In the data rows, the value 128 means zero.
How far apart are the two rows of each pair, measured in a hidden way? 0 means very close, and 20 very far. Two or three weighted sums of its numbers give each row a place; it is the straight-line distance between the places.
[102. 127. 140.  90. 145. 116.  99. 152. 109. 146. 133. 122. 139. 126.
 131. 118.]
[129. 113. 140. 122. 147. 117. 109. 128. 173. 152. 124. 137. 152.  84.
 156. 135.] >> 7
[159. 113. 156. 150. 143. 182. 166. 134. 133.  75. 107. 134.  92. 132.
 111. 134.]
[121. 117. 114. 132. 119. 129. 145. 118. 139. 121. 128. 134. 140. 133.
 121. 150.] >> 1
[133. 102. 127. 102. 148. 135. 125. 119. 159. 126. 147. 156. 105. 111.
  79. 138.]
[145. 108. 100. 104. 171. 100.  90.  96. 153. 142. 108. 175.  86.  94.
 127. 109.] >> 10
[163.  92. 105. 150.  76. 185. 140. 153. 130. 104.  99. 101. 104. 146.
 108. 141.]
[ 94. 196. 165. 151.  76. 134. 146. 175.  92. 129. 166. 109. 148. 134.
 117. 155.] >> 3
[118. 171. 127. 158.  60. 135. 143. 190.  64. 137. 144. 124. 135. 167.
 128. 167.]
[116. 129. 122. 115. 129. 117.  93. 127. 153. 152. 116. 136. 100.  88.
 108. 154.] >> 5
[164. 107. 122. 144.  99. 175. 162. 155. 104.  90. 158. 147.  92. 174.
 145.  97.]
[188. 112. 159. 146. 102. 163. 142. 133. 117.  86. 139. 135.  83. 157.
 123.  88.] >> 7
[100. 113. 154. 129. 147.  98.  92. 101. 142. 190. 115. 157. 125. 110.
 147.  74.]
[131. 169. 131. 153.  83. 149. 128. 158.  89. 125. 165.  89. 169. 132.
 113. 154.] >> 9
[122. 195. 127. 144.  87. 137. 146. 187.  68. 157. 127.  97. 132. 102.
  91. 131.]
[136.  88. 134. 123. 142. 129. 124. 112. 163. 145. 119. 140. 133. 105.
 159. 101.] >> 6
[171. 111. 118. 141. 141. 155. 191. 125. 129.  84. 159. 162. 114. 126.
 105. 139.]
[110. 101. 117.  69. 169.  75.  99. 108. 157. 154. 141. 141. 167. 101.
 116. 147.] >> 2
[109.  85. 120.  84. 177. 119. 114.  83. 166. 135. 105. 132. 131.  89.
 149. 112.]
[175. 128. 130. 143. 136. 178. 204. 138. 130.  98. 123. 114. 117. 185.
 105. 145.] >> 3
[ 59. 127. 161. 116. 158.  66.  57.  98. 148. 169. 122. 131. 170.  90.
 141.  99.]
[118. 205. 151. 124.  81. 121. 120. 147.  74. 185. 172. 127. 163. 144.
 108. 138.] >> 3
[ 99.  87.  96. 153. 126. 107.  73. 117. 142. 138. 109. 133.  98.  70.
 157. 103.]
[110. 180. 164. 172. 100. 137. 112. 170.  71. 163. 137.  82. 160. 131.
 122. 111.] >> 4
[162. 153. 116. 157. 144. 148. 147. 124. 120.  77. 130. 127.  94. 148.
 130. 125.]
[174. 139. 122. 110. 120. 182. 149. 155. 117.  71. 131.  95. 119. 152.
 123. 138.] >> 4
[137. 170. 129. 167.  49. 155. 130. 151.  57. 112.  78. 105. 211. 169.
 111. 183.]
[169. 120. 147. 134. 130. 145. 160. 159.  75.  88. 164. 107. 107. 186.
 113. 128.] >> 16
[146. 103. 136. 141. 181. 115. 113.  91. 175. 110. 125. 133. 134. 112.
 150. 139.]
[114. 165. 113. 129.  64. 124. 141. 197.  79. 120. 175. 112. 157. 148.
  85.  89.] >> 14
[115. 134. 135. 106. 135.  65.  61. 122. 141. 156. 115. 138. 131.  89.
 133. 113.]
[123. 130. 132.  98. 133. 103. 115. 103. 126. 153. 132. 143. 144. 112.
 123.  98.] >> 3
[107. 101. 134. 127. 183.  91. 120.  84. 162. 153. 100. 166. 124.  76.
 169. 134.]
[115. 110. 128.  98. 171. 111. 119. 107. 162. 144. 159. 157.  90.  86.
 139. 109.] >> 11
[176. 101.  75. 131. 115. 175. 201.  99. 136.  75. 131. 123. 112. 162.
 128. 164.]
[118. 203. 176. 122.  82. 128. 149. 166.  66. 177. 152. 111. 193. 137.
  99. 163.] >> 3
[155. 119. 100. 156. 123. 194. 139. 111. 127. 105. 128. 102. 107. 128.
 120. 160.]
[177. 115.  94. 108. 116. 173. 183. 101. 145.  60. 120. 109. 125. 128.
 111. 122.] >> 9
[148. 132. 104. 134. 128. 184. 184. 146. 115.  75. 148. 111. 138. 163.
 103. 155.]
[190.  97.  99. 170. 142. 131. 159. 148. 123.  71. 181. 124. 111. 142.
 119. 116.] >> 11
[136. 118. 116. 119. 136. 117.  96. 107. 154. 140. 115. 121. 124. 138.
 135. 130.]
[132.  95. 111. 153. 159.  97.  89. 101. 156. 170. 127. 108. 107. 108.
 179. 103.] >> 15
[144. 171. 140. 149.  99. 138. 156. 138. 107. 110. 131. 107. 156. 149.
 143. 147.]
[157. 106. 120. 147.  75. 119. 141. 120. 109. 103. 153.  76. 117. 112.
 101. 151.] >> 6
[106.  94. 126. 123. 154.  99.  95. 108. 166. 152. 112. 165. 114. 110.
 143. 134.]
[113.  94. 124.  95. 127. 142.  94. 125. 161. 131. 127. 127. 121.  86.
 143. 173.] >> 5
[124. 197. 136. 115.  77. 151. 138. 167.  68. 152. 132. 102. 181. 151.
  80. 142.]
[153.  77. 128. 136. 178. 104.  80.  97. 155. 136. 144. 150. 100. 109.
 176. 156.] >> 8
[106. 173. 164. 183.  98. 133. 144. 183.  80.  94. 135.  92. 123. 134.
  85. 140.]
[145. 102. 140. 115. 171. 103.  74. 100. 159. 156. 109. 133.  81. 122.
 184. 121.] >> 9
[112. 175. 132. 128.  95. 161. 179. 179.  85. 104. 147. 136. 181. 127.
  76. 112.]
[115. 194. 134. 128.  91. 109. 162. 208.  42. 132. 129. 149. 181. 120.
 103.  89.] >> 10
[103. 100. 125. 116. 149. 121.  89. 110. 147. 151. 127. 154. 140. 118.
  84. 139.]
[ 95. 125. 148. 116. 124. 106. 101. 106. 138. 154. 139. 129. 134. 129.
 156. 140.] >> 10
[133. 105. 109. 101. 141. 114. 110.  96. 135. 140. 140. 127. 163. 130.
 162.  92.]
[162. 119.  99. 116. 129. 166. 159. 134. 115.  87. 136. 146.  82. 136.
 111. 163.] >> 5
[131. 183. 130. 168. 100. 149. 149. 167.  86.  88. 150. 109. 134. 151.
 125. 164.]
[122.  75. 124. 112. 194.  99.  75.  62. 198. 138.  94. 178. 137. 125.
 194. 110.] >> 2
[149. 108. 104. 128. 125. 173. 154. 110. 142.  59. 139. 132. 108. 163.
 126. 132.]
[190. 126. 109. 160. 124. 185. 125. 111. 124.  84. 118. 136.  94. 132.
  95. 134.] >> 4
[183. 128. 117. 156. 117. 176. 190. 112. 137.  98. 122. 135.  97. 137.
  98. 105.]
[186. 106.  81. 134. 118. 170. 174. 108. 158.  56.  94. 156. 101. 154.
 155. 126.] >> 7
[ 63. 159. 154. 116. 157.  53.  68. 114. 123. 189.  99. 141. 159. 133.
 156. 129.]
[186.  95. 110. 107. 110. 172. 126. 111. 160.  84. 131. 122. 112. 139.
 127. 117.] >> 11
[138. 173. 131. 156.  81. 141. 163. 158.  94.  91. 149. 105. 158. 153.
  96. 135.]
[ 85. 111. 179. 119. 168.  78.  93.  82. 158. 144.  93. 115. 144. 108.
 172. 116.] >> 14
[ 79. 126. 150.  92. 154.  71.  62. 141. 123. 174. 106. 135. 101.  97.
 126.  93.]
[ 71. 127. 184. 109. 157.  49.  55. 120. 167. 186. 125. 147. 161.  91.
 149.  99.] >> 7
[175. 135. 110. 172. 107. 154. 153. 135. 117. 100. 175. 133.  97. 143.
  96. 177.]
[149. 173. 201. 141.  80. 184. 149. 198.  42. 125. 143. 137. 148. 170.
 124.  96.] >> 7
[174.  95. 113. 103. 116. 168. 138.  94. 172. 114. 114. 104. 153. 138.
 151. 159.]
[166. 105. 126. 149. 144. 157. 145. 117. 154.  89. 126. 125. 103. 134.
 104. 158.] >> 7
[164.  82. 115. 108. 173. 108. 102. 113. 191. 112. 123. 139. 115. 121.
 202. 124.]
[113. 181. 183. 109.  82. 118. 158. 162.  84. 107. 164. 113. 135. 158.
 104. 163.] >> 15
[ 85. 118. 133. 105. 175.  66.  76. 144. 140. 191. 111. 122. 143. 104.
 166.  94.]
[125. 107. 143. 133. 168.  95.  48.  89. 137. 146. 148. 130. 111. 111.
 101. 171.] >> 19
[195. 141. 134. 123. 133. 163. 146. 130. 124.  75. 160. 112. 109. 202.
  95. 113.]
[100. 120. 157.  85. 147.  88.  98. 114. 171. 154. 102. 148. 137.  87.
 143. 111.] >> 15
[119. 116. 113. 120. 123.  87.  85.  86. 149. 172. 182. 159. 125. 101.
 136.  98.]
[155. 120. 135. 166. 113. 171. 144. 126. 128.  80. 109. 144. 101. 169.
 116. 117.] >> 6
[123. 177. 127. 116. 114. 106. 123. 160.  77. 144. 128.  86. 122. 155.
  99. 148.]
[169. 111. 150. 160. 113. 208. 149. 107. 111.  63. 144.  91.  71. 169.
 146. 110.] >> 2
[ 86. 110.  96. 105. 150.  63. 138. 116. 164. 166. 128. 168. 108. 106.
 139. 123.]
[ 64. 103. 164.  86. 172.  91.  66. 108. 154. 165.  78. 159. 133.  84.
 168. 103.] >> 2
[112. 107. 110. 116. 153. 113. 109.  90. 164. 146. 133. 151. 158. 101.
 125. 129.]
[ 96. 118. 136. 142. 158. 111.  84. 105. 127. 150. 105. 119. 124. 112.
  91.  77.] >> 9
[130. 123. 144. 106. 163.  81. 111. 102. 132. 154. 150. 126. 139. 100.
 147. 121.]
[195. 120. 122. 142. 102. 185. 167. 148. 116. 103. 122. 103. 117. 158.
  80. 151.] >> 6
[183. 132. 123. 117. 130. 173. 165. 106. 110.  84. 129. 109.  94. 199.
 109. 139.]
[125. 117.  86. 162. 162. 101. 135.  95. 138. 142. 132. 174. 117. 127.
 144. 141.] >> 9
[110.  87. 116.  74. 172. 109.  71.  90. 159. 162. 123. 136. 125. 119.
  98.  90.]
[123. 118. 102. 130. 151. 133. 110. 121. 135. 152. 124. 112. 147. 117.
 188. 142.] >> 13
[145. 112. 123. 120. 151. 118. 109.  84. 172. 168. 132. 139. 138.  97.
 135.  79.]
[106. 102. 129. 104. 162. 135. 101.  83. 182. 142. 143. 145. 121.  95.
 142. 149.] >> 8
[199. 117. 122. 136.  82. 191. 166. 152. 127.  71. 134. 134.  90. 134.
 144. 165.]
[106. 115. 102. 125. 130. 113. 111. 100. 160. 169. 169.  93. 110. 132.
 164. 128.] >> 13
[107. 179. 167. 151.  79. 121. 135. 181.  72. 119. 149. 101. 161. 174.
  97. 140.]
[ 92. 193. 167. 116.  84. 120. 157. 213.  75. 149. 135. 105. 190. 126.
 127. 148.] >> 7
[169.  88.  90. 157. 117. 170. 171. 112. 135. 116. 152. 103. 120. 175.
 103. 147.]
[ 81.  94. 100.  91. 174. 114.  67. 107. 171. 144. 140. 131.  62.  91.
 150. 129.] >> 11
[111. 120. 120. 131. 143. 132.  93.  81. 167. 127. 146. 141. 159. 117.
 139. 100.]
[117. 118. 131. 124. 187.  77.  79.  96. 147. 166. 124. 135. 128. 138.
 135. 110.] >> 8
[118. 127.  87. 143. 162. 108.  66.  84. 134. 147. 121. 112. 143. 107.
 131.  88.]
[102.  77. 139. 139. 186. 150. 132.  87. 158. 130. 132. 162. 133. 133.
 125. 132.] >> 12
[179. 108. 121. 166.  77. 163. 160. 136. 106.  71. 145. 132. 162. 149.
 117.  99.]
[119. 183. 156. 152.  79. 144. 141. 164.  74. 113. 123.  76. 138. 152.
 110. 135.] >> 14
[101. 206. 146. 119.  86. 124. 157. 165.  82. 133. 116. 111. 175. 154.
 109. 122.]
[104. 185. 151. 125.  87. 108. 146. 230.  46. 137. 136. 142. 178. 154.
  59.  90.] >> 16
[ 78. 119. 121. 129. 146.  80.  82. 140. 163. 163.  86. 130.  82. 109.
 159. 119.]
[185. 115.  90. 140. 118. 176. 180. 135. 127.  87. 124. 118.  89. 144.
 124. 120.] >> 9
[160. 120. 136. 105. 144. 117. 134.  89. 157. 120. 134. 153. 102. 142.
 143.  94.]
[ 67. 146. 125.  97. 122.  81. 106.  91. 145. 164. 118. 152. 163.  87.
 153. 116.] >> 7
[166. 126.  90. 100. 118. 157. 162. 145. 142.  62. 121. 136. 119. 127.
 116. 111.]
[167. 115. 103. 192. 121. 199. 162. 133. 133.  79. 140. 153. 100. 161.
 133. 141.] >> 5
[134. 122. 101. 171. 141. 162. 154. 117. 131.  79. 113.  99. 102. 168.
  93. 145.]
[ 54. 132. 152. 117. 160.  72.  79. 134. 124. 180.  84. 104. 142.  94.
 126. 139.] >> 11
[123. 170. 139. 101.  61. 129. 148. 157.  64. 120. 130. 102. 146. 128.
  94. 149.]
[122. 188. 155. 129.  88. 141. 120. 158.  73. 136. 125. 107. 143. 168.
  63. 153.] >> 6
[119.  82. 120. 131. 148.  98. 132.  93. 169. 166. 144. 153. 113.  81.
 143.  67.]
[161. 106. 113. 112. 114. 183. 178. 155. 111.  79.  95. 124. 118. 143.
 155. 113.] >> 6
[ 99. 170. 150. 108.  96. 135. 129. 140.  64. 158. 153. 128. 181. 131.
 120. 156.]
[147. 135.  93. 174. 139. 141. 150. 157. 109. 106. 144. 120. 152. 115.
 126. 118.] >> 13
[113. 112.  83.  96. 106.  97. 150. 107. 144. 125. 122. 148.  96. 154.
 147.  67.]
[113.  95. 134.  90. 172. 125. 126. 107. 158. 148. 129. 145. 143.  81.
 146. 119.] >> 7
[135. 136. 161. 135. 136. 156. 149. 133. 107.  85. 128. 137. 168. 167.
  99. 105.]
[130. 185. 156. 136.  81. 147. 122. 176.  83. 125. 144. 144. 152. 180.
 119. 108.] >> 11
[ 99. 136. 123. 116. 164. 104. 151. 133. 137. 160. 102. 139. 118.  93.
 119. 120.]
[ 72. 126. 132. 101. 146. 107. 108. 102. 145. 153. 138. 115. 117. 127.
 146. 124.] >> 4
[123. 106. 128. 124. 149.  96. 157. 128. 165. 123. 109. 135. 133.  99.
 169. 105.]
[204. 107. 119. 136. 122. 175. 161. 152. 123.  56. 126. 106. 128. 138.
 143. 181.] >> 11
[132. 127. 123.  98. 149.  80. 125. 141. 163. 138. 106. 137. 107. 142.
 113. 106.]
[154. 110. 131. 128. 115. 179. 170. 125. 112.  80.  96. 106. 114. 135.
  86. 174.] >> 17
[125. 176. 142. 144. 121. 141. 174. 193.  80. 137. 130.  98. 120. 128.
 123. 151.]
[115. 139. 116. 138. 147. 116. 102. 152. 121. 137. 113. 156.  80.  85.
 103.  65.] >> 14
[ 80.  96. 151. 145. 141.  84.  77. 127. 168. 198. 115. 143. 141.  59.
 143. 107.]
[ 98. 195. 151. 119.  66. 131. 136. 186.  75. 137. 147. 124. 171. 193.
  83. 146.] >> 19
[114. 178. 129. 110.  94. 107. 119. 191.  58. 133. 123. 138. 140. 127.
 115. 122.]
[107. 200. 178. 130.  67. 119. 125. 174.  52. 132. 152. 116. 164. 167.
 119. 124.] >> 7
[ 49. 110. 128.  73. 162.  88.  66.  82. 163. 170. 123. 164. 144. 106.
 158.  98.]
[102. 185. 160. 130.  85. 121. 118. 149.  86. 120. 111. 129. 137. 127.
  80. 136.] >> 9
[113. 178. 188. 115.  91. 143. 126. 156.  85. 142. 103. 123. 171. 122.
 138. 132.]
[ 92. 183. 168. 160. 132. 119. 103. 186.  95. 147. 117. 116. 151. 115.
 114. 120.] >> 12
[212. 140. 125. 136. 130. 186. 141. 128. 110.  83. 134. 135. 119. 135.
 119. 205.]
[191. 103. 109. 113. 102. 170. 125. 142. 116. 102. 111. 143. 118. 179.
 137. 131.] >> 9
[121. 189. 135. 156.  70. 152. 122. 165.  87. 149. 119. 107. 167. 141.
  91. 116.]
[135.  82.  82. 118. 137. 141. 147.  95. 155. 119. 128. 143. 100. 106.
 134. 144.] >> 3
[141.  75. 110. 141. 154.  93. 102.  91. 160. 119. 136. 140. 115.  88.
 192. 146.]
[107.  99. 156.  94. 153. 100. 132.  82. 176. 122. 146. 159. 119.  77.
 128. 149.] >> 14
[117. 181. 185. 105.  87. 115. 146. 199.  90. 166. 108. 138. 156. 140.
 116. 151.]
[155. 118. 125. 136.  91. 151. 137. 135. 115.  92. 116. 123. 125. 162.
 127. 163.] >> 6
[100. 123. 131.  43. 157.  99.  93. 112. 134. 188. 166. 120. 125. 132.
 145. 117.]
[106. 111. 140. 148. 218.  95. 107. 122. 158. 149. 139. 141. 163.  94.
 171.  93.] >> 6
[ 92. 191. 169. 115. 101. 116.  91. 207.  61. 151. 131.  89. 150. 108.
 101. 156.]
[ 36. 121. 133.  82. 162.  82.  94. 114. 153. 184.  95. 131. 168. 102.
 160. 154.] >> 8
[ 85. 110. 108.  97. 148.  66. 125. 103. 167. 176.  74. 145. 126. 102.
 135. 122.]
[ 84. 104. 149. 103. 167.  88.  63. 118. 161. 139. 131. 130. 101. 103.
 144. 133.] >> 13
[ 99. 205. 141. 154. 100.  90. 130. 176.  75. 160. 116.  77. 170. 150.
  35. 111.]
[147. 143. 133. 157. 104. 178. 149.  98. 112.  76. 163.  90. 105. 185.
 127. 207.] >> 11
[173. 113. 105. 137. 117. 170. 190. 100. 151.  76. 139. 124.  74. 188.
 121. 142.]
[ 92. 128. 134.  89. 140.  82.  98.  95. 146. 182. 126. 137. 159.  98.
 138.  77.] >> 7
[ 91. 150. 131. 134. 163.  85.  94. 105. 142. 161. 145. 144.  88. 113.
 138.  94.]
[110. 120. 139. 138. 165. 106. 112. 111. 148. 123. 133. 121. 155.  99.
 152. 151.] >> 13
[189. 139. 126. 137.  93. 174. 159. 111. 103.  53. 122. 115.  98. 200.
 112. 103.]
[120. 123. 142. 168. 133. 162. 122. 131. 100.  64. 126. 106. 120. 131.
 100. 144.] >> 2
[169. 151. 162. 124. 116. 163. 136. 134. 132. 105. 104. 102. 120. 141.
 129. 140.]
[ 96. 118. 128. 121. 168. 118.  93. 107. 129. 159.  93. 140. 111.  91.
 164. 124.] >> 11
[123. 123. 127. 128. 151.  81.  71. 148. 155. 167.  90. 168. 130.  92.
 149. 140.]
[112.  94. 125. 108. 142. 112. 101. 128. 166. 124. 129.  99. 119. 110.
 129.  79.] >> 3
[137.  68. 129. 134. 198. 106.  87.  93. 145. 123.  83. 165. 126.  80.
 165. 111.]
[122.  84.  99. 129. 161. 119. 120.  79. 157. 146. 115. 153. 155.  88.
 179. 136.] >> 5
[117.  97.  89. 119. 139. 114. 100.  90. 156. 116. 111.  98. 111. 115.
 149. 117.]
[128. 123. 119. 101. 169.  86.  85. 105. 165. 168. 143. 141. 144.  89.
 164.  69.] >> 11
[117. 136. 111. 124. 133. 114. 107. 135. 144. 164. 101. 149. 112. 112.
 121. 122.]
[ 96. 152. 167. 137. 131.  91. 116. 132. 120. 164. 109. 135. 146.  88.
 153. 116.] >> 9
[ 86. 117. 121. 116. 145.  98.  68. 137. 159. 170. 110. 135.  98. 101.
 141. 109.]
[ 94.  97. 104. 167. 152.  74. 115.  93. 138. 154. 112. 138. 176. 104.
 182.  81.] >> 6
[163. 122. 104. 161. 101. 183. 151. 110. 119.  70. 158. 124.  93. 134.
  97. 141.]
[144.  92.  76. 132. 152. 134. 155. 114. 153. 123. 145. 149. 100.  76.
 119. 146.] >> 8
[103. 195. 160. 170.  92. 125. 138. 186.  66. 154. 119. 112. 154. 109.
 100. 111.]
[188. 100. 108. 146. 103. 174. 176. 153. 122.  81. 133. 124.  95. 147.
 135. 162.] >> 9
[100. 184. 151. 122. 103. 125. 138. 159.  60. 126. 143. 108. 137. 125.
 105. 141.]
[168. 145. 113. 140.  80. 176. 206. 139. 126.  91. 145. 102. 110. 140.
 101. 130.] >> 4
[126. 190. 162. 142.  76. 153. 100. 197.  75. 166. 176.  88. 136. 135.
  85. 120.]
[ 74. 112. 142.  88. 153.  90.  89.  62. 143. 150. 125. 138. 165.  59.
 168. 112.] >> 17
[128. 115. 120. 126. 151.  97. 151. 124. 166. 129. 133. 148. 122. 104.
 144. 130.]
[102.  98. 136. 154. 176. 108. 105. 106. 139. 127. 127. 143. 138.  87.
 147. 126.] >> 1
[ 98. 102. 112. 115. 178. 105.  87. 123. 165. 137.  93. 148. 126. 130.
 152. 130.]
[ 87. 195. 161. 166.  95. 131. 145. 211.  90. 134. 126. 123. 163. 110.
  94. 116.] >> 3
